One turn moves each row of this set onto another row. After a few examples, where does it send each row asked below?
Sudu: [-65 130 -12 133 -83 28 -19 9 167 5 -49 -119 -137 -32 88 87 99 193 51 81 137 -351 -79 -122 22 -180 10 -61 -182]
sim: [-77 49 179 329 -251 -211 82 10 79 -9 85 60 37 98 33 -5 -89 0 -121 66 168 87 -135 8 43 125 -35 33 -32]
Ret: [-77 -70 62 160 -41 -154 -44 -318 149 111 -119 -142 56 -67 75 15 6 223 104 57 108 57 109 44 32 -157 37 -87 -126]
giluf: [-29 -168 -51 4 59 -9 108 -142 355 -91 -190 85 -153 -45 -57 0 153 -14 -26 -78 141 114 -125 -140 -140 -87 127 92 -50]
Dem: [-70 -91 35 -79 -205 51 111 -25 222 36 1 -207 -75 -112 7 146 -63 160 10 119 -140 159 -51 -50 -62 -83 133 -32 -3]
vur: [89 100 -24 111 173 -62 62 -89 -72 46 -118 57 -164 -154 44 -44 134 26 -70 -238 55 37 97 -209 -87 159 54 -48 33]
ruma: [-61 -8 98 8 353 128 -141 -91 -13 106 -140 -115 -5 -58 11 60 -77 16 187 -105 24 -158 113 -5 34 -191 205 133 9]
Kagi: [-57 4 -8 -88 -158 105 95 42 -18 -54 -273 179 -201 -83 61 71 86 95 26 61 50 114 -85 -76 82 11 74 59 -84]
Lani: [-131 111 108 -2 -1 -57 -33 -225 197 69 216 -142 134 -62 -93 84 -167 37 -113 86 -168 -53 -168 7 -173 -211 249 74 66]
lepaf: [-56 21 48 -104 20 239 69 -381 75 -119 209 43 1 91 28 85 243 5 11 -97 65 -212 32 1 61 -6 111 106 -55]
bodu: [-155 191 223 -21 67 -21 -132 -66 -86 148 13 38 35 84 -65 -66 74 -196 -266 -75 -73 58 -195 2 50 107 19 19 -226]
liles: [40 56 332 -97 221 -64 -116 -74 132 -115 -24 93 -17 123 -130 13 1 -176 -146 -96 64 195 48 -7 -202 30 73 111 -117]
feti: [-123 -113 -43 274 -40 -54 8 -238 127 128 54 57 103 -2 47 92 -196 142 -28 -109 63 -210 -32 29 -23 -110 139 195 152]
Bis: [12 155 23 -25 182 51 111 -9 -114 -190 41 -102 -45 103 151 130 60 119 -28 -231 50 56 139 63 -131 -267 106 100 43]
sofab: [65 139 182 163 13 -141 -161 -27 59 -12 238 -89 131 17 124 53 -23 -119 -97 57 48 -123 -255 107 99 -154 237 176 119]
Naku: [-305 144 1 185 -26 73 16 -127 -106 -35 28 77 -112 57 -68 90 166 -38 -189 71 84 224 -36 -62 -11 107 -21 -25 -186]
sobe: [-88 56 134 109 -122 -103 202 -147 87 2 285 3 -32 9 49 -66 -25 -6 -22 67 66 43 -92 -19 -15 334 84 289 14]
raru: [-17 -197 191 198 -9 87 29 40 316 -51 161 -200 58 39 37 -1 34 3 24 28 62 114 -108 -5 -53 -324 96 43 9]
Suz: [-99 129 141 110 63 89 -47 -95 137 44 503 -199 45 -23 -8 -198 6 -6 -43 -59 50 65 -77 -66 -8 26 83 23 -33]
mel: [70 38 238 101 167 -21 48 -64 -146 -14 -171 37 -22 218 -35 132 183 -79 212 -16 35 149 78 -94 -5 16 0 77 -125]
Vizi: [-47 52 31 58 155 61 -196 45 109 46 -254 24 -56 4 20 214 -13 -7 28 -32 93 -340 -48 -45 8 -192 61 -8 -75]
zino: [-41 253 123 106 126 158 3 -14 -276 30 -103 301 -50 -31 105 -108 29 26 -46 -86 70 -40 -29 -63 37 -74 41 32 -102]
Sado: [15 164 86 -187 -39 -210 -173 -97 95 -154 -201 -13 -103 -171 -58 -24 124 20 -8 41 154 -22 81 18 52 -183 61 -32 -84]
fepum: [-26 93 124 -113 6 -311 67 45 36 -47 -252 7 108 -83 -63 139 75 -34 21 -66 83 -47 -99 -12 -11 -295 66 215 -62]
tino: [-79 -88 121 136 25 -96 43 -21 39 265 -68 -218 140 -244 39 -67 73 105 -38 138 78 -70 -60 26 9 -105 -65 74 -245]
zado: [60 186 91 -148 183 103 -29 166 -70 -167 65 -82 -133 -118 115 -96 19 8 -108 -45 89 -180 144 -12 -64 -130 26 128 -51]
kesep: [-59 146 -30 123 -198 46 238 -45 110 -37 143 128 9 41 -151 214 15 3 12 -100 37 295 -44 -58 -19 42 41 32 -53]
simor: [-45 -41 135 -26 98 159 128 -96 54 -42 173 49 59 36 112 35 1 -33 25 -43 21 -412 -23 -114 -6 -55 57 353 -30]
Zudo: [-66 2 313 208 37 -140 -74 -10 68 -110 -100 38 23 194 -6 27 -8 -50 -153 97 187 191 -65 37 -126 -53 -56 -33 -223]
naru: [-100 54 311 27 59 -13 -29 84 -120 36 119 -126 109 40 -241 -88 -14 -55 -68 -56 -191 77 -207 107 -172 -29 59 195 -16]
Divi: [-76 92 43 -75 111 22 8 -265 71 35 53 -132 -33 -112 -55 -99 -12 100 267 -100 70 -149 21 -48 125 -177 329 253 33]
vogeb: [8 71 68 -4 10 12 242 -44 110 -21 158 -54 101 82 -109 93 -41 52 55 30 -64 230 -262 129 -199 10 166 303 -123]
lovub: [-141 235 283 110 203 71 -35 -267 -136 42 179 101 179 15 -46 -73 -5 -30 -21 38 -76 -200 -120 -74 -91 -191 120 98 -76]
sel: [83 1 -27 200 59 -172 94 182 107 119 -214 -35 -136 77 -3 124 -101 48 -153 -54 22 123 -149 -23 -88 33 -6 45 -52]
mal: [-181 -90 96 87 -108 -126 78 -23 318 -31 115 -93 -53 -36 -199 -8 75 11 -98 141 33 -88 -330 -138 -26 45 -11 158 -66]
tak: [-119 -30 -108 170 -98 72 -139 -167 70 146 137 28 20 -209 -107 -59 10 35 -236 -57 106 -205 -61 110 31 26 93 61 121]
gomoz: [-37 47 227 -40 154 15 66 -89 42 -76 252 -19 -89 -16 -95 -78 -11 -78 -51 -93 -20 143 116 -29 -214 242 112 273 81]
ripo: [10 168 228 141 162 -128 -42 -181 -261 -38 95 -64 14 -71 88 14 251 -47 45 107 10 -193 -60 -116 54 147 89 144 -2]
mikik: [-57 212 -94 90 -137 -40 35 -99 132 -2 131 -151 -139 -131 6 -112 0 249 99 -64 137 -221 -40 -89 78 -187 222 78 35]
kol: [-51 264 56 10 167 -27 -202 -210 -98 -117 172 141 -7 119 -66 -38 81 -167 29 -84 147 104 -71 38 -33 2 272 205 90]

lepaf moves to tino
Ret moves to zado
zino moves to Lani
Now find these:
vogeb moves to Naku
mal moves to mel
sim moves to liles
Divi moves to Sudu
vur moves to sofab

One turn moves each row of this set onto another row. After a few examples, where does it send each row asked below?
zego: [126 11 89 -132 -1 -69 88 91 226 -71 -157 0 -231 -295 -260 -148 141 -11]
zug: [159 99 102 -278 29 -29 37 247 111 -43 -122 -76 -98 -115 -176 -195 112 243]
Vin: [81 142 242 -87 -195 51 -55 6 -225 -60 118 217 8 37 33 -225 -156 -44]
Mos: [45 115 163 -127 -215 92 -157 35 -195 -72 99 203 37 -55 56 -219 -119 -13]
vidak: [224 -10 200 -163 -45 -11 95 318 211 -132 -53 107 -177 -207 -286 -76 131 127]
sukup: [251 132 267 -118 -209 12 135 86 -106 -103 213 274 -64 -230 59 93 -77 -156]
Dutif: [78 232 350 -142 21 21 -88 -222 -75 -168 159 171 -145 -145 101 -10 77 59]
dini: [17 263 309 -137 33 44 -130 -124 -123 -157 173 223 -152 -129 122 -56 128 25]
zef: [43 188 228 -172 -175 -54 -59 4 -226 -145 51 184 25 55 51 -158 -176 -17]
vip: [31 225 383 -84 46 33 -103 -158 -134 -151 171 219 -161 -91 49 -73 61 -34]
pil: [243 -53 164 -182 -109 -33 117 278 172 -82 -144 167 -240 -146 -255 -124 142 101]
Zorob: [136 63 154 -132 44 -24 130 78 162 -7 -209 -75 -285 -240 -193 -115 160 -3]
volel: [18 267 395 -95 -10 -11 -50 -204 -59 -134 100 155 -168 -162 65 60 36 -65]
mubus: [228 225 261 -99 -161 8 185 37 -112 -81 195 233 -117 -178 105 81 -64 -165]
Notum: [221 185 335 -58 -215 -57 85 98 -107 -174 127 279 -148 -50 98 127 -76 -92]
semib: [148 100 33 -187 -3 -43 21 227 186 -60 -100 -121 -98 -207 -167 -170 71 157]
zedo: [238 -42 109 -184 -104 -68 43 284 182 -131 -59 86 -165 -220 -248 -112 179 143]
tano: [133 79 104 -209 11 4 68 262 124 -48 -101 -133 -56 -173 -232 -197 43 143]
kuvum: [155 130 85 -147 -10 -35 42 244 64 -45 -74 -158 -130 -149 -173 -173 72 256]
veke: [15 230 318 -121 52 56 -131 -162 -58 -146 158 209 -153 -229 84 -10 71 -47]
gade: [140 -69 102 -239 -114 -57 63 265 168 -96 -104 148 -164 -226 -287 -143 108 122]
sifas: [69 99 172 -132 -251 51 -57 11 -227 -85 90 281 -9 -1 45 -239 -84 -63]
meli: [91 64 88 -235 3 -28 -13 237 123 -45 -82 -104 -130 -237 -174 -121 157 219]
veviv: [94 72 209 -131 -253 57 -97 -62 -173 -104 70 252 15 21 30 -221 -132 39]
pefa: [19 192 369 -84 -20 -58 -90 -180 -190 -180 68 149 -197 -99 75 8 91 -80]
Zag: [104 75 127 -61 29 -37 123 60 191 -43 -186 -7 -319 -245 -260 -145 63 9]
tedim: [98 44 94 -123 -27 -16 127 154 232 -16 -166 -32 -262 -301 -194 -64 91 6]
monak: [286 144 290 -69 -231 5 181 -27 -94 -83 166 212 -108 -156 77 102 -100 -113]
nanuk: [225 118 349 -100 -291 -40 136 54 -118 -119 144 298 -63 -106 7 93 -81 -113]
vapob: [21 170 259 -145 -220 21 -149 -10 -193 -94 66 166 48 43 46 -167 -112 73]
pomel: [256 195 356 -71 -146 0 148 55 -143 -98 240 245 -96 -121 62 67 -66 -121]
razi: [243 -45 170 -185 -80 -89 116 261 108 -147 -53 157 -212 -188 -323 -125 138 168]
lub: [87 -3 185 -91 38 23 50 99 187 -55 -167 -40 -245 -257 -276 -157 155 0]

veke moves to Mos
zego moves to semib
Now find these:
vidak moves to lub
kuvum moves to razi
Zorob moves to zug
meli moves to gade
vip moves to Vin
veviv moves to monak
nanuk moves to volel
sifas moves to mubus
Notum moves to pefa

One turn moves each row of this set onto another row. After a few examples, where does it send each row asked below?
Taraf: [-79 -14 55 -67 -45 141 -118 109 -197 97 52 -61 49 -18 -174 -244 -44 119 -116 68 -44 6 183 91 -143 -76 42 10 -120 130 -107 -159 -215 -112]
fenu: [150 38 77 61 34 145 20 72 -231 99 98 154 -71 -3 -71 -108 -8 129 -2 9 44 29 73 43 -123 -125 -63 -48 -13 106 -150 -216 -250 -244]
viri: [33 -43 149 -17 5 32 -145 -138 -87 -127 -139 -114 -151 -197 1 -70 -155 -87 -20 41 9 80 -126 94 -75 149 -174 119 42 -157 -129 145 -55 218]
gukev: [-97 -81 62 -212 154 -184 6 -102 140 -107 70 191 -55 6 52 -266 -46 -104 17 101 89 15 -86 -185 39 139 -164 57 36 -94 124 -3 -91 117]
gelos: [10 -102 -78 -28 -93 61 44 7 87 151 -83 -97 -221 73 -5 117 81 101 62 39 39 -56 -104 -113 351 -79 97 169 -79 106 77 19 181 -122]
Zadak: [231 56 -93 31 -90 164 -3 139 -262 34 138 20 62 28 -75 43 -106 48 27 -94 163 53 73 9 -161 -262 65 -65 -37 71 -162 -148 -13 -113]
Geb: [-67 -27 112 -11 51 32 -139 -119 -83 -45 -97 -50 -107 -153 -23 -46 -211 -103 15 108 -38 148 -164 77 -155 52 -117 107 171 -121 -118 91 -80 259]
Sito: [19 -88 -3 -259 21 -165 25 -84 134 -247 16 24 -31 -12 69 -168 -47 -112 -21 -36 177 -55 -24 -227 44 104 -147 71 -123 -144 96 101 101 173]
dil: [136 16 -47 -29 -194 175 -107 141 -186 -43 45 -135 40 -64 -128 -160 -16 98 -150 -44 109 -45 207 147 -24 51 45 26 -253 63 -94 6 -131 -115]
ran: [-57 -91 -104 -18 -50 58 33 25 73 225 -43 -39 -175 113 -19 120 43 74 96 99 11 1 -141 -112 294 -146 142 161 21 130 79 -30 153 -101]
muda: [-39 -40 -131 -213 54 -153 0 -21 120 -129 146 137 78 56 60 -112 -145 -188 61 56 196 77 -115 -193 -5 22 -25 47 79 -109 120 49 70 231]
vum: [227 25 -52 -17 96 -82 66 108 119 81 -16 101 112 -86 127 -9 40 -197 92 -144 -219 -186 -51 -299 79 23 13 -53 32 -11 101 145 118 -25]
mavon: [9 61 -190 10 -169 182 -17 179 -147 18 87 -21 90 17 -119 -44 -112 89 -109 67 39 36 202 94 -199 -148 134 -2 -73 94 -49 39 -180 -54]
muzev: [27 -1 9 9 -48 52 -97 -97 -66 -144 -115 -100 -92 -162 7 45 -219 -109 3 49 40 114 -130 71 -150 39 -102 112 109 -166 -105 210 -4 278]
Mep: [223 -1 55 -39 142 -90 1 85 95 117 -13 87 100 -118 109 -98 75 -194 93 -149 -222 -185 -76 -272 146 103 -27 -50 -1 -1 69 63 102 -59]
Mes: [-55 -116 4 -34 -16 45 12 -13 70 224 -78 -43 -228 80 -27 34 97 101 77 90 -17 -30 -134 -97 353 -58 77 165 -23 133 65 -69 101 -158]
Dira: [144 -1 23 -55 169 -99 26 101 101 160 -6 114 134 -75 104 -69 34 -198 114 -106 -272 -155 -80 -311 56 -10 15 -60 85 16 80 34 103 -19]
Losab: [240 6 75 -4 -83 143 58 60 -225 -67 -17 -52 -96 -38 -54 -43 12 161 -68 -155 100 -88 174 -30 -120 -157 -99 -35 -228 52 -178 -102 -61 -211]

viri moves to Geb
gukev moves to muda
Zadak moves to Losab
Now find these:
ran moves to gelos
Taraf moves to mavon
Dira moves to vum

